Here are some points, each followed by its number:
  13  32  -12  1  48  -4  -52  -28  -1  -29  9  -7  -16  -35  -6  27  17  80  13  -8  21  -54  -22  19  16  14  31  -18  -73  -83  -15  17  23  -1  -13  42  -42  30  8  -65  35  50  58  0  -26  -25  -13  -21  -80  16  18  -28  -22  -28  17  35  14  -15  2  -25  28  -20  -30  -20  -6  -76  19  59  -2  -2 0
  -2  29  37  -1  5  16  27  -26  -12  -59  16  -6  41  -29  11  -19  -19  36  1  42  -28  -10  35  -27  -30  13  62  18  -55  -27  12  -22  20  15  1  37  23  -12  -22  39  0  20  -6  35  25  -33  39  53  -45  35  -9  8  -49  -3  39  35  -37  53  36  -12  26  7  -19  5  -22  7  2  -29  -14  -28 1
  19  29  -13  3  -3  -1  15  -56  -34  -7  -1  29  -16  19  -29  -1  45  41  -36  -21  0  23  -30  -40  -5  24  19  -31  -29  -32  -43  -2  -14  29  -13  64  -61  18  18  13  -2  0  0  7  24  -44  -14  -39  -39  -19  -12  -7  29  -1  -23  10  -28  56  31  -28  39  -35  -5  -20  21  -35  -4  -8  -30  -37 2
  15  13  10  28  -28  8  -1  19  25  18  17  12  9  8  7  -6  -11  -7  7  -8  -9  -13  -33  -4  12  -5  -41  -6  18  -23  29  -12  7  17  -24  -35  13  48  -13  3  -7  -30  -6  6  16  0  34  13  37  3  -21  -13  -21  10  -15  1  3  -43  17  -9  17  -9  7  -27  -18  -7  -33  -14  3  -9 3
  -12  -33  -1  29  -42  -19  22  -13  20  -8  -4  -14  56  -16  -11  -14  -7  25  3  11  30  -1  -16  -14  -25  3  -12  -17  56  -19  8  15  9  -15  -35  21  -8  -7  -9  -23  -32  -62  -5  18  -20  -26  4  -10  -20  -17  -2  -17  -10  -30  11  18  13  -14  50  -25  -1  -22  32  -11  -9  -9  10  -14  22  -33 4
  19  28  -12  -32  1  19  21  -21  5  -15  -38  31  42  -28  -40  16  42  60  20  -3  -1  -30  -32  -15  -17  20  28  -20  -89  -46  -66  47  19  -6  -10  -12  4  -3  -6  5  -36  47  25  -9  22  -22  15  39  -49  -65  -33  -17  -37  -13  -17  66  -45  62  39  0  -4  -22  -63  25  -70  -19  -43  13  24  -42 5
  -54  -66  14  -26  -7  -15  14  91  -2  -21  36  0  32  -1  28  27  -25  -81  76  20  -14  -49  7  54  45  -19  -24  -7  29  27  36  14  -75  -20  3  -35  16  -1  55  -36  -1  1  -38  28  28  37  -31  -23  23  30  35  8  -24  40  -40  -16  57  -13  11  -10  -79  45  50  2  62  35  -20  20  -43  22 6
  25  -26  1  22  12  1  39  37  -5  14  -18  -10  6  26  27  54  -22  -24  41  -25  3  8  -19  -45  14  -2  27  -38  -24  10  -17  -7  -46  -40  36  -30  -13  20  -8  1  -34  -15  -6  -33  8  45  7  1  31  -15  -3  9  -5  34  1  17  -10  5  -36  21  -48  -19  53  12  -14  14  29  55  15  -24 7
  -12  48  -15  18  -24  8  15  -44  -40  -21  -51  -6  -41  -14  -17  -7  47  14  4  -24  -14  7  18  -42  -6  -4  39  -3  -69  -30  -25  -9  54  -5  -36  11  47  5  -17  17  -24  -7  -16  -39  -66  11  39  8  -15  -1  -28  -29  24  -44  0  10  -26  46  -36  -48  14  -33  -32  12  -51  24  -19  2  15  2 8
  29  18  -48  -15  6  21  -1  -33  -26  10  -5  -31  -63  -13  -2  -39  51  20  -19  -37  34  44  -33  5  -42  -8  -26  31  -11  34  26  14  70  17  -10  3  -15  8  32  -70  3  -43  37  3  19  -27  42  9  -38  -4  -3  0  32  -22  10  -42  -19  -17  -13  35  12  -39  -34  -23  -4  -16  -4  -13  37  5 9
  8  -1  -7  3  -8  6  10  -4  52  -30  -15  -21  -19  -2  2  39  -9  18  16  19  -5  -18  -17  31  -45  30  36  15  13  -47  -14  -9  10  15  31  44  -3  49  -14  -12  -21  62  5  -23  -22  -17  23  -28  -15  -8  11  -9  0  24  -63  10  -4  10  -4  -26  -6  13  -6  -29  16  -7  -1  -2  -15  -18 10
  12  -20  -3  29  -28  52  -18  19  46  29  -42  6  12  29  4  -13  -30  -1  -19  15  6  32  -4  -23  -2  -28  7  42  12  17  58  -8  13  -18  3  -31  17  40  -23  39  3  -33  -14  -4  -16  62  8  23  6  14  -21  8  20  -50  -13  -7  4  1  -21  -30  6  -36  7  27  -29  23  8  22  3  10 11
  -9  -69  -30  31  -1  3  16  60  46  46  -22  21  -17  -6  45  11  -68  -93  14  -18  -10  52  -2  -17  -13  -34  6  25  73  64  64  -18  -23  58  -2  -62  26  -31  17  30  -35  2  -25  12  -22  94  -69  -40  74  -22  40  45  49  19  8  -33  20  -42  -27  47  -26  38  36  23  11  34  -32  -47  10  4 12
  -10  -27  51  -27  -20  -3  -5  64  55  71  20  -23  -57  -2  52  -17  -45  -49  -25  16  69  40  20  -24  -16  -55  -62  19  59  72  42  -46  -6  2  -30  -44  49  -3  34  10  4  -47  18  12  -28  24  -94  -40  68  2  -20  -18  49  -13  31  -65  11  -75  -58  -10  -29  68  30  -41  31  -4  -3  -48  -16  58 13
  60  -114  -4  56  64  2  7  -18  27  67  10  33  -2  -9  39  17  -64  -104  27  -5  -16  33  -7  -38  43  -20  -24  36  24  52  37  -5  -42  -39  -13  -54  8  -32  2  33  -15  -60  14  -45  -9  69  -31  43  44  2  5  48  -25  36  -3  -24  67  18  -2  74  -30  -22  49  32  -4  51  -61  -18  -51  -8 14
  -3  -28  4  21  -3  -40  14  40  -1  -6  40  -26  14  41  44  30  5  -41  18  0  -30  -41  -25  20  42  2  16  -18  24  -11  30  7  -20  14  14  -29  -6  1  24  -45  -6  4  -12  -5  37  -4  -25  -67  29  14  33  46  -24  67  -14  33  67  -55  13  12  -48  -18  29  51  22  41  11  0  36  24 15
  3  -21  28  -17  -19  14  -34  37  34  71  7  -29  -46  -1  34  8  -20  -82  53  -22  -5  51  -57  10  -17  -2  -35  9  59  2  63  -20  2  26  -26  -60  3  16  9  59  4  -40  -47  -6  -28  20  -34  -33  39  24  4  -5  -11  -7  -3  -7  44  -20  -39  45  -28  -25  58  14  16  18  -2  -51  -14  11 16
  -7  25  26  15  23  1  -12  -12  -38  38  -26  16  16  14  -14  11  33  -1  -22  7  10  11  32  -36  -2  -40  24  39  -56  41  27  -18  35  -8  -7  36  0  -34  -15  10  21  7  -8  -27  -10  17  42  14  -3  -20  -16  -16  27  -24  -7  -30  -20  -36  6  38  42  -16  13  35  -28  3  -21  -9  -17  -8 17
  -37  -61  -33  45  34  -10  23  4  -26  116  -22  19  17  -21  30  7  -46  -107  -18  7  0  9  29  52  51  -13  -55  51  79  65  50  -1  -25  24  -25  -97  17  -32  25  34  -33  -65  -29  -25  -27  85  -10  -34  9  3  -2  59  -4  31  -5  -63  21  15  11  47  -80  -24  79  10  34  -13  -3  -58  -29  -8 18
  -38  -36  7  14  -5  2  -22  31  38  48  13  -11  -12  13  35  -16  -26  -72  40  5  3  29  28  -37  8  -67  -47  28  67  43  -15  -49  21  1  -23  -15  54  -27  -27  36  -6  -40  -20  16  -73  48  -11  -44  59  11  -16  12  74  -48  12  -46  46  -35  -9  38  -19  8  40  -42  -56  26  -25  -54  9  2 19
  0  10  -42  24  87  -48  52  29  -22  -59  38  -16  58  24  23  3  30  -33  36  32  -53  -105  -29  58  61  109  62  -16  18  -24  -61  89  -93  -6  50  -34  -74  -10  25  -51  -20  76  -75  -6  86  -57  -24  -24  -35  -4  61  48  -73  57  -66  61  10  16  56  -28  -10  39  -24  61  24  10  56  68  -8  -26 20
  -37  -17  -3  -27  -12  -7  -66  17  31  25  1  1  -38  -18  -17  -26  -51  -35  -38  24  30  49  -1  -30  -32  -35  31  5  24  38  34  -38  -20  37  38  -21  42  -25  1  42  -46  -45  22  8  -47  46  38  1  -9  -40  -20  8  1  -19  36  -66  8  -26  -66  7  -38  -39  15  -3  -1  12  -23  -16  -19  -33 21
  -10  40  53  12  -16  26  -2  -59  5  59  -55  -7  -31  1  -3  -5  -19  20  -22  -32  11  54  -17  -46  2  -21  47  -32  0  22  10  -25  32  -5  -20  -28  36  -24  -15  44  15  -36  1  -1  -54  28  39  45  -31  -39  -30  -17  15  -49  -13  -7  24  -29  -43  15  32  -24  -9  -15  -29  -7  -10  -20  -19  -16 22
  1  -30  4  -33  -35  -16  -19  81  38  6  48  -47  -2  12  67  18  -44  -88  37  42  25  -13  58  12  33  12  -40  -13  78  24  28  -50  -41  62  46  -63  39  -16  28  -45  -27  -4  -42  41  -19  54  -120  -85  96  32  40  46  -10  48  -38  -51  33  -93  -14  13  -98  61  41  -16  77  29  -12  -78  -17  -5 23
  34  0  -25  -3  3  5  -73  -76  -8  3  -75  -37  -49  -5  -54  -57  40  10  -51  -66  16  21  -14  -49  -54  6  18  31  -12  11  -46  -10  50  16  -34  -45  25  28  -25  50  37  -35  6  -9  -1  8  -5  2  -23  -32  -39  -36  18  -16  49  -46  -41  14  -8  48  23  -14  24  37  -34  9  -52  -43  18  -12 24
  26  -11  40  1  23  9  -1  37  15  -41  25  19  -28  18  14  -37  -45  -49  16  -1  17  7  2  28  1  -10  -26  6  -5  5  21  -37  -30  3  1  -30  15  -4  29  -2  13  -4  11  12  14  10  25  -48  3  18  53  1  21  -8  -3  16  -42  0  -37  34  1  11  -25  -43  -5  18  8  -56  28  2 25
  8  55  -29  10  -5  39  17  -36  -5  11  -1  -24  -10  4  -23  48  8  56  -19  -23  37  -21  -10  29  5  50  22  -29  -40  -16  -5  13  49  10  -24  42  1  29  -20  -60  33  29  52  48  26  -37  39  2  -3  4  -63  -17  -12  -36  10  48  -9  38  24  -25  68  -29  -39  -8  -39  -6  29  26  -16  36 26
Which two points above are nearest to each new point, looking only along the 3 directions in which the numbered points spread most? Their numbers follow each, nearest first.
  -20  -17  -5  -55  20  4  -6  5  20  -1  16  -28  -11  10  28  9  -47  -21  -32  18  40  -12  -30  42  -51  -2  12  -46  -3  29  36  -26  -11  25  -2  25  -10  10  0  -33  4  -1  15  15  -24  -21  -20  0  -9  22  8  36  37  -46  -32  -13  10  6  -31  -3  -31  6  4  6  -26  -20  46  -10  -32  28 25 3
  20  45  -32  -7  12  9  -29  -21  -38  -75  17  0  14  -18  31  2  5  59  0  22  9  -68  9  56  23  32  42  -36  -38  9  -19  -19  -23  12  39  38  -20  7  -8  -21  23  54  -10  -28  48  -91  -30  -17  -31  36  0  -3  -43  8  -77  57  -16  22  2  -67  51  21  -40  0  -4  -10  24  34  0  -1 0 10
  9  30  -49  -6  24  -17  -28  -37  1  -21  -44  19  -10  -59  -54  -13  37  93  -10  -56  2  25  -1  -5  -40  0  49  -19  -76  -50  -57  13  57  -15  -23  60  -38  -39  -13  9  -3  13  46  -29  -15  -44  -10  25  -36  -50  -42  -51  20  -49  42  -8  -21  54  6  36  35  -4  2  1  -14  6  38  34  -1  -1 8 2
  4  -2  2  8  -6  -18  -43  17  12  28  -6  -20  -9  17  40  17  -65  -42  -18  19  19  -4  1  4  33  37  -39  41  52  4  78  -23  -16  7  5  -43  35  -22  32  -35  -9  -30  -27  12  -13  29  -37  15  50  -36  16  23  45  10  23  -14  24  -91  24  34  -68  4  60  30  -2  87  17  -17  9  3 16 12
  -32  -18  11  37  77  0  30  38  -14  22  12  -23  54  8  2  8  41  -13  2  18  -31  -48  19  -7  -26  -18  2  26  6  -9  -14  -17  -54  -18  -1  7  -39  -49  26  -26  -11  -10  -13  -12  21  -21  18  -9  0  32  0  12  -15  37  3  -17  -26  22  16  -23  -9  22  13  -4  -25  -31  11  -23  21  -22 7 4
  8  71  1  -7  10  5  8  -19  -4  -26  -2  0  51  13  -4  45  58  106  -51  -22  -8  -37  28  -5  16  33  60  -16  -82  -40  -24  43  44  -11  62  64  4  -16  -7  -38  6  49  -15  -2  26  -78  49  -7  -54  4  11  -29  3  -8  -2  100  -72  25  15  -12  74  2  -58  27  -3  -17  19  29  25  0 0 26
  43  -28  -27  -24  -84  -7  -6  1  -18  16  -13  11  -23  11  -22  34  17  -25  -18  35  -14  -30  -6  18  -40  -6  -12  35  -8  0  -22  21  7  -34  32  44  -38  -17  -25  16  -10  -13  53  -52  6  48  31  1  -41  -12  -19  23  27  11  14  8  -23  20  35  37  -4  5  -18  9  -25  -18  -12  -4  8  7 4 17
  18  45  21  29  0  44  -1  -11  -10  19  -21  20  -63  -56  -29  -56  13  76  -53  -30  20  45  44  -43  -26  -83  32  18  34  -30  -36  -20  51  -39  -29  -11  53  -9  -72  39  36  -60  64  -23  -15  -21  29  12  -31  -14  -38  -18  4  -47  70  18  -41  -23  2  13  14  -5  14  24  -24  30  7  0  23  1 24 22
  -24  3  21  19  -3  -23  0  1  35  17  -8  -18  -2  -7  43  -19  -24  -28  6  12  38  3  -1  55  -1  -12  -62  15  75  3  18  4  -50  6  45  -22  -5  44  56  -4  -48  -2  -7  -4  -24  -20  -42  -86  -11  -28  3  15  2  36  33  -27  20  19  9  -19  -16  17  45  20  31  0  1  4  -11  -27 25 3
  -12  -37  0  17  -20  3  -9  -24  27  7  -17  17  -34  -8  -33  -12  30  -12  7  -26  -16  -42  -11  -23  4  -38  -24  14  -27  -20  -21  28  19  1  24  67  30  16  -35  29  2  -25  18  -2  32  14  33  10  -4  -41  -20  -39  36  -19  21  -18  1  21  1  10  -1  -21  -16  -7  -19  11  -10  20  9  30 17 4
  -13  8  13  24  39  13  -20  -6  -39  -39  0  -15  3  15  -2  -2  -23  -35  -21  9  8  -38  -9  45  28  1  57  22  -28  -13  -5  3  -1  -14  0  -9  -27  -20  -2  12  8  26  0  -15  -7  3  -28  -11  5  22  -35  -10  -6  13  -44  -1  7  30  26  -4  25  15  -13  22  -1  15  1  34  -12  8 4 10
  -2  -11  -17  -1  10  78  6  -48  -45  -36  -22  -15  -53  -11  -35  29  9  49  25  3  -25  9  -14  -53  -2  12  -1  5  -26  8  9  26  36  6  -47  0  -1  -8  -59  8  45  -1  -5  -14  25  22  23  57  -32  -8  -59  -9  33  -53  24  -31  -27  2  37  22  54  -16  -3  7  -58  -19  -1  -25  -21  37 8 17
  6  101  37  -62  -34  -3  -18  -10  -55  -57  -26  -24  -15  5  -37  16  26  96  -52  -21  28  -18  12  26  -52  18  55  -44  -67  2  -45  -2  -20  1  26  70  -2  48  15  7  -8  16  22  -24  -34  -60  38  -1  -82  12  22  -33  -7  -17  42  20  -38  20  -16  -60  27  -25  -45  -53  0  -27  -19  -28  56  -40 26 0
  -4  -13  10  -3  33  17  14  -17  0  -4  -13  -12  8  -18  2  -22  35  10  -58  4  3  20  11  -39  -38  -36  27  -6  -1  15  -6  -9  14  -22  11  15  11  18  23  -15  -7  -33  21  13  33  46  55  14  2  -11  -22  -10  3  16  0  13  -46  -19  24  23  -15  6  20  0  1  -10  10  82  25  36 4 17
  21  -87  -34  -33  46  6  61  -15  29  56  10  -36  26  23  19  -25  -17  -41  33  34  -11  -44  7  20  36  21  -55  20  75  37  40  -7  -1  -28  21  -40  -14  -40  7  -11  -60  -25  18  13  -9  57  -9  -46  83  -8  49  71  -11  20  -21  -37  16  -32  -23  14  -85  53  44  -19  20  -12  20  -29  -25  5 6 16
  33  37  2  -3  -9  8  -9  6  -39  -69  -14  57  25  44  -56  -7  1  35  -18  9  -73  -22  -14  6  -33  9  11  -15  -31  -42  -52  31  -2  -17  -18  -11  -44  -27  -38  1  -25  52  -6  -5  -4  0  57  7  -32  -16  -15  -19  -34  33  -36  44  -10  5  35  4  -12  -49  -12  -12  -5  -2  -14  14  -3  4 1 2
  -39  -40  -27  82  50  -51  38  23  47  -47  -9  29  11  27  -7  -19  -28  -56  5  36  6  2  16  -2  18  51  -39  53  50  -15  -19  33  -33  -36  -6  -49  24  -22  3  -2  -45  48  -23  2  22  71  25  -14  51  0  21  73  12  45  -53  41  42  13  50  4  -52  15  26  8  10  -2  -35  -20  -26  5 7 15
  9  -28  -24  18  37  -31  29  -45  17  -3  25  34  56  4  4  -50  -8  3  40  10  -19  -69  -13  -9  41  38  -41  8  -19  -5  -17  12  -16  -43  20  -65  -19  -36  10  31  -15  -17  -2  -14  5  25  45  25  18  -13  32  92  -35  25  -73  62  58  -15  22  30  5  -32  62  25  -15  -11  21  18  -22  29 7 15
  -31  -18  -14  20  -39  26  -4  6  18  -1  -2  -36  -31  11  26  -13  -48  -45  -22  16  16  42  29  15  -5  -9  7  2  34  23  39  -1  -43  35  -54  -43  7  1  46  -3  -10  9  -30  -14  -22  69  -18  20  69  28  25  34  39  -29  31  -49  54  -60  -10  2  -21  15  62  -6  44  0  18  20  -21  30 16 25
  44  -17  -13  48  -12  -22  25  48  8  4  32  -4  48  32  28  17  -28  -59  61  39  -21  -39  -13  10  50  -15  -74  0  82  -9  36  -36  -43  0  10  -67  -10  -2  47  7  -48  -18  -34  32  21  7  -48  2  33  -9  28  52  -17  63  -29  9  37  9  4  79  -65  -19  58  32  12  31  21  -18  12  4 6 15
  1  13  -1  -40  -1  13  -14  -41  5  -30  -11  -4  -19  -24  -41  17  9  70  14  -40  3  -56  -6  -60  -5  13  34  -20  -32  -6  1  20  23  20  27  4  -26  -3  25  -28  38  -9  39  -46  36  -61  39  -15  -28  16  17  43  -23  -9  13  34  -15  17  16  -45  8  6  -23  -37  -6  -47  -3  65  14  -20 2 1
  4  3  -24  8  -23  -48  1  -5  -8  16  42  13  32  40  12  -22  -17  -7  19  -30  46  -31  -16  -21  36  27  -16  21  -25  -8  -15  7  -16  -5  3  -53  0  15  -10  4  -17  30  -19  -21  -8  3  58  34  -37  -39  -12  -20  -17  -11  -11  -10  8  -3  -1  -21  -30  15  15  16  -10  -16  -3  39  3  -26 4 7
  -44  49  -2  -42  0  15  33  -43  -29  -4  -29  -3  -41  -23  -48  -11  32  61  -31  -14  43  18  -1  9  -28  -33  8  -14  -35  -23  -51  22  33  -29  -17  56  5  7  -85  43  22  24  35  -31  -1  -15  25  49  -72  -24  -54  -80  26  -32  23  15  -72  25  4  -13  52  -18  -37  -26  -22  -53  -16  36  -9  4 8 26
  -7  12  34  -25  6  41  31  -27  -34  11  -3  18  -4  -12  -11  -71  -6  9  1  -38  -20  42  -35  -26  -6  -12  -29  24  -13  1  -4  29  50  21  -19  -56  13  0  24  26  -6  5  -1  -8  36  17  9  42  -18  -10  -22  6  -16  45  -34  -15  34  29  -11  3  49  -29  56  37  51  -10  -17  16  -19  35 17 11
  24  -29  -17  -7  -14  -18  3  -43  -4  4  -22  -4  -3  3  -30  3  22  7  2  4  25  1  30  -55  13  -23  -3  -30  1  25  4  -9  6  26  -26  -9  -8  -46  -23  21  5  1  5  -19  26  10  47  62  -50  -22  -51  -8  34  -30  22  8  38  5  35  2  54  11  19  -23  -51  -28  -20  -7  -10  -13 17 8
  7  -11  21  1  -29  30  -33  -29  -7  -1  -18  9  -49  -25  -32  -9  2  18  0  -17  18  34  50  11  -30  16  -17  -1  -23  11  -1  -21  28  -11  -3  56  -10  -48  -20  27  28  -1  28  -32  -38  33  47  11  -18  -28  -46  -46  27  7  64  -8  -38  26  -30  13  34  -12  -3  -24  -25  -31  -1  -5  23  8 9 22
  16  -13  34  18  -22  46  -7  -2  41  -35  -38  -16  -11  3  -22  8  13  5  45  -19  24  29  36  -17  1  -58  -21  19  -9  7  13  2  70  22  -22  25  -6  28  10  44  15  5  3  4  -30  40  20  -19  -8  -14  -46  -37  51  -27  5  0  12  -37  -10  29  -7  -16  7  13  -24  8  2  -12  -21  44 9 11
  32  42  -27  51  19  -44  42  -58  -16  -58  21  1  52  40  -37  -4  47  72  2  -1  -51  -58  8  14  27  46  37  24  -78  -20  -94  34  50  -20  28  11  -25  -48  -67  -5  -22  47  -28  -44  16  -40  29  -2  -61  5  63  -31  -20  31  -41  29  -31  34  46  28  42  -43  -54  31  -38  20  -31  46  -2  30 5 1
  18  34  -3  -46  -24  30  -48  -48  -24  -38  -17  16  15  -4  -94  15  33  54  -23  -31  -17  28  -16  -41  -1  -16  31  -21  -50  -48  -32  38  79  -21  -40  4  30  20  -33  8  14  -5  20  -24  0  -29  72  55  -48  -53  -16  -47  -4  -5  7  -14  -43  39  6  -8  57  -68  1  41  -44  -8  -29  -15  63  -33 8 5
  -8  4  21  -33  17  6  -6  37  -5  -30  10  -25  22  11  53  47  49  -10  -2  12  -7  -33  -13  21  -19  30  44  11  30  14  -66  15  -52  -40  -13  34  -1  13  30  -38  10  35  -11  -11  -27  -13  5  0  -61  -8  46  -13  -4  4  -3  -16  4  11  32  -26  13  19  4  -4  -10  -36  8  20  7  -18 10 4
  -9  -14  39  -11  -13  35  -3  26  26  -3  32  -23  -34  12  8  -47  -51  -58  61  21  41  30  33  -3  60  -19  -53  -6  20  41  51  -68  -36  57  -4  -57  48  -18  4  1  14  -13  -21  6  -65  85  -18  -20  50  -13  -4  22  -9  50  15  -38  18  -27  -15  24  -39  58  40  -24  44  0  -18  -60  -24  10 16 19
  -7  6  -5  15  -18  10  15  -10  -44  5  -34  39  1  3  -45  28  2  17  0  -27  -52  -12  5  -39  16  -5  18  -18  -31  -7  -25  34  16  7  -37  11  -53  31  -6  0  12  14  29  6  -3  14  42  45  -13  11  -3  -53  -12  -1  11  -4  4  50  33  -28  -19  -41  -38  17  -41  15  9  30  18  -24 1 2
  13  10  15  -34  -19  -1  29  26  -3  10  -6  -5  9  -24  20  -15  -12  43  6  -33  14  22  25  18  6  30  16  -6  -57  -19  -11  25  44  -16  -44  30  20  67  30  -25  15  24  -53  48  -12  -70  19  -5  13  -12  21  -28  -68  25  -12  -16  -2  2  -17  -29  29  16  -30  -13  41  -2  29  13  5  11 10 4
  19  41  25  -25  -11  25  -41  43  -3  -3  10  1  9  6  43  -16  16  23  -23  11  28  40  -43  8  5  -13  24  10  2  -22  -26  1  4  -24  20  -10  -25  31  5  -24  -3  -14  4  19  -3  -33  38  -16  -5  14  18  -3  -21  -8  -2  -12  -5  13  -50  -49  72  14  -28  -8  31  -7  30  7  -12  13 10 4
  2  14  20  -21  34  38  -47  17  -21  1  -26  -22  29  -6  -11  14  14  19  -7  35  -11  -21  -14  20  -13  46  41  -13  -36  -9  -4  20  -12  -14  -39  38  -14  -15  -17  2  28  53  -22  6  37  -28  7  33  -19  -8  -33  -48  -16  10  -29  55  7  47  -8  -25  9  -27  -20  -11  -1  -2  -9  54  -12  -30 1 2
  -22  53  -5  -11  -23  2  -20  4  34  24  -18  -42  -62  3  -19  -27  -9  31  -52  -34  16  65  40  0  -33  -40  41  -8  24  24  39  -38  9  22  -52  10  -11  43  43  39  10  -45  55  -3  -66  -1  -76  -22  19  17  -58  -40  26  -56  66  -35  -34  -11  -12  -22  22  6  6  -28  24  -2  -3  15  13  2 9 21
  12  52  -7  0  -30  -2  8  -17  13  -10  3  5  -40  4  -50  2  -22  11  -11  -30  21  -8  7  -37  -48  30  38  -2  -4  11  -26  -75  17  27  -25  11  5  9  -42  -15  25  8  24  -24  32  -33  18  28  -7  15  -19  -6  12  14  8  18  -31  -32  11  -36  24  -28  -27  -4  -32  -45  2  -2  73  -3 9 2
  -1  -37  6  13  2  9  -1  -44  -32  -18  -27  8  24  -6  17  -3  15  -1  11  -27  -3  15  7  -56  -58  -15  -29  26  22  -2  -11  19  51  10  9  -45  -7  -23  -6  66  -17  -8  -5  -21  -28  37  10  48  8  -16  3  -19  -3  -22  25  -15  -21  10  32  11  -36  -37  -2  52  -51  -33  21  40  1  21 17 11
  -34  56  -6  -12  -4  18  -37  -14  4  -2  -47  36  -27  -13  -83  -6  -13  36  5  -98  38  3  11  -24  -43  19  -45  9  -49  31  -25  -6  27  8  -23  69  1  11  -52  18  18  -10  32  -2  -39  -11  55  19  -10  -2  -41  -35  3  6  19  -10  -42  7  -29  -7  -12  22  -34  -29  -25  -4  9  -37  19  11 9 8
  -16  65  -5  -12  -10  -6  21  -29  -51  -49  2  -2  -19  -11  24  54  18  45  -36  -6  0  18  6  35  -31  85  49  -15  -36  -40  -24  24  1  1  10  34  -34  -1  -26  -7  -3  20  -37  -27  28  -73  1  -7  -40  9  40  -58  -32  34  33  53  -39  10  30  -78  -1  28  -19  -19  5  15  -3  20  -42  -21 0 2
  -10  -13  -24  29  21  5  -38  -77  11  9  -25  -1  -59  11  -57  -42  -14  36  -44  -47  -6  21  -21  -24  -40  -27  -39  36  -44  22  -4  17  53  -12  4  -46  -9  -20  -31  5  -9  -12  9  -57  -12  18  -17  10  -26  -40  -39  -23  -3  -28  -20  31  2  21  51  15  14  5  14  15  -50  -15  27  -17  -2  -4 17 8
  -30  1  9  -2  -19  17  -19  -64  0  -11  -34  -9  -34  -13  -31  -30  10  8  -8  -6  23  70  26  -8  -13  -14  26  21  -42  -14  0  14  -17  18  26  33  -44  15  -50  27  43  -15  60  1  -41  24  21  27  -14  8  -37  -60  7  -21  7  -21  8  6  -1  6  39  -16  -35  -11  -34  25  -52  49  21  7 8 9
  -23  94  23  -3  -37  3  -9  9  2  -15  7  -33  -21  -43  -18  -4  12  43  -53  30  -2  66  34  11  -68  -18  12  -1  -33  -20  -9  -46  21  4  -9  19  17  39  8  -1  -2  9  38  30  -19  -62  -40  32  -29  62  -26  -45  -11  -28  -8  -35  -52  -39  -36  1  51  38  -36  -32  -9  -52  -5  -39  2  -75 9 26
  41  15  -26  -6  -5  26  -34  60  4  31  19  -27  5  -5  -11  23  -43  -54  -13  17  -3  -34  27  50  16  -39  -16  44  76  14  15  -25  12  -2  16  27  66  30  27  -13  37  -13  13  34  -13  7  -82  -47  46  31  1  -14  -1  53  -47  -34  32  -33  29  9  -19  32  -5  -5  38  22  -5  -29  -29  20 25 16
  -3  47  -12  4  53  -15  -23  7  20  -1  25  -3  11  -18  31  -7  75  45  -12  -23  -6  -5  11  5  4  32  17  -52  -24  9  17  17  -14  -10  -15  41  -42  39  2  -20  12  26  -5  50  24  -28  -22  -22  -11  8  45  4  21  34  -51  40  -4  20  -7  -12  -20  25  -43  -26  -23  17  -1  13  2  -8 10 4
  2  -38  -2  31  -5  -1  36  17  4  5  8  -7  37  56  40  -8  -39  -26  -11  27  3  -15  10  -2  19  0  -35  30  29  23  18  15  -77  5  25  -22  15  4  26  -1  -26  -17  -21  16  2  71  -76  -31  24  -52  29  64  32  29  -3  -22  59  -46  -51  74  -20  -37  15  -38  6  10  -20  0  -31  0 16 7
  24  -6  1  26  33  -10  1  -15  -14  -16  -33  23  51  4  19  18  10  -17  10  -25  29  -44  14  -16  -22  -2  -9  8  -62  1  0  -6  -30  3  -2  -12  28  -4  25  -40  56  36  -22  25  8  31  17  18  -4  -18  -22  1  -31  -11  6  -2  -23  2  -35  -1  -59  35  -10  -6  -32  -31  17  8  -31  -28 4 3
  -1  1  2  28  -28  63  -31  -33  21  29  -41  -3  -52  -11  -38  -14  -33  -3  -51  -29  47  19  4  3  -7  -57  2  -5  53  31  3  -9  35  -20  -49  7  58  65  26  18  1  3  39  33  -49  0  -6  -10  51  -24  -56  -12  6  -43  12  -12  16  -25  -23  3  -12  -7  9  14  4  -20  5  -42  12  24 21 9
  19  -5  -12  24  2  -70  8  -24  16  10  8  10  36  22  -1  21  45  -31  22  11  -11  -3  -37  -24  36  41  -10  79  18  9  21  14  -8  -29  -28  2  16  -40  -6  0  13  -8  -7  6  8  -9  51  29  -6  -24  -29  9  21  -2  -22  -16  61  15  17  15  27  15  -43  48  -22  33  -6  14  -10  35 7 4
  -43  6  20  29  -24  20  8  52  22  -7  -9  -32  -26  -43  11  -22  14  -4  0  -12  56  30  8  14  -6  19  2  -69  36  -18  8  -14  -39  -24  -23  22  -3  24  6  0  -20  5  -56  31  18  -43  9  6  32  25  20  -38  4  -11  -13  12  -5  -27  -44  -2  7  39  -22  -37  33  5  -1  -10  -12  6 25 3
  13  -22  -6  52  -7  -5  -9  -31  -55  35  20  -34  0  -35  -9  -23  -28  -30  -12  22  -12  6  -19  -65  13  -49  13  31  19  52  39  23  4  -48  -33  -17  22  -61  25  55  3  -21  8  -12  -15  61  51  24  -1  -61  -38  -1  15  -39  14  -50  1  29  41  14  16  -31  31  33  -64  40  -8  10  13  33 11 17
  -36  37  15  -9  -25  -16  -1  35  -31  -59  50  -39  49  2  23  1  17  56  -13  33  -20  -18  -22  48  -2  30  29  -22  3  -41  -25  30  -4  24  -5  60  -42  26  31  -11  -11  50  -45  32  2  -54  -46  -37  42  38  56  -44  -12  -23  -26  67  -60  12  9  -7  -22  57  -23  -38  -4  -10  31  41  14  -30 10 0
  -13  -30  25  -33  0  29  -50  10  22  -9  34  -25  -58  -4  25  -18  -28  -56  -10  24  44  17  -19  -12  -31  -36  7  -10  50  9  0  -16  0  2  -2  -7  -16  53  -5  -2  -43  -61  -8  18  -20  31  17  -24  63  6  -25  -6  9  22  -10  -63  17  7  -37  14  -51  62  26  -12  43  20  35  -11  -10  29 25 16
  -22  -59  -8  -48  -21  -29  -36  6  -38  16  25  -20  -23  -8  48  9  -57  -74  5  38  53  2  20  -3  26  -40  -58  -7  61  26  53  -17  -16  34  10  -55  20  -27  2  -24  -45  -9  -33  16  -5  3  -46  -20  41  -13  5  40  -18  12  2  -33  43  -21  -22  21  -16  44  29  -29  50  1  76  -32  -38  6 16 25
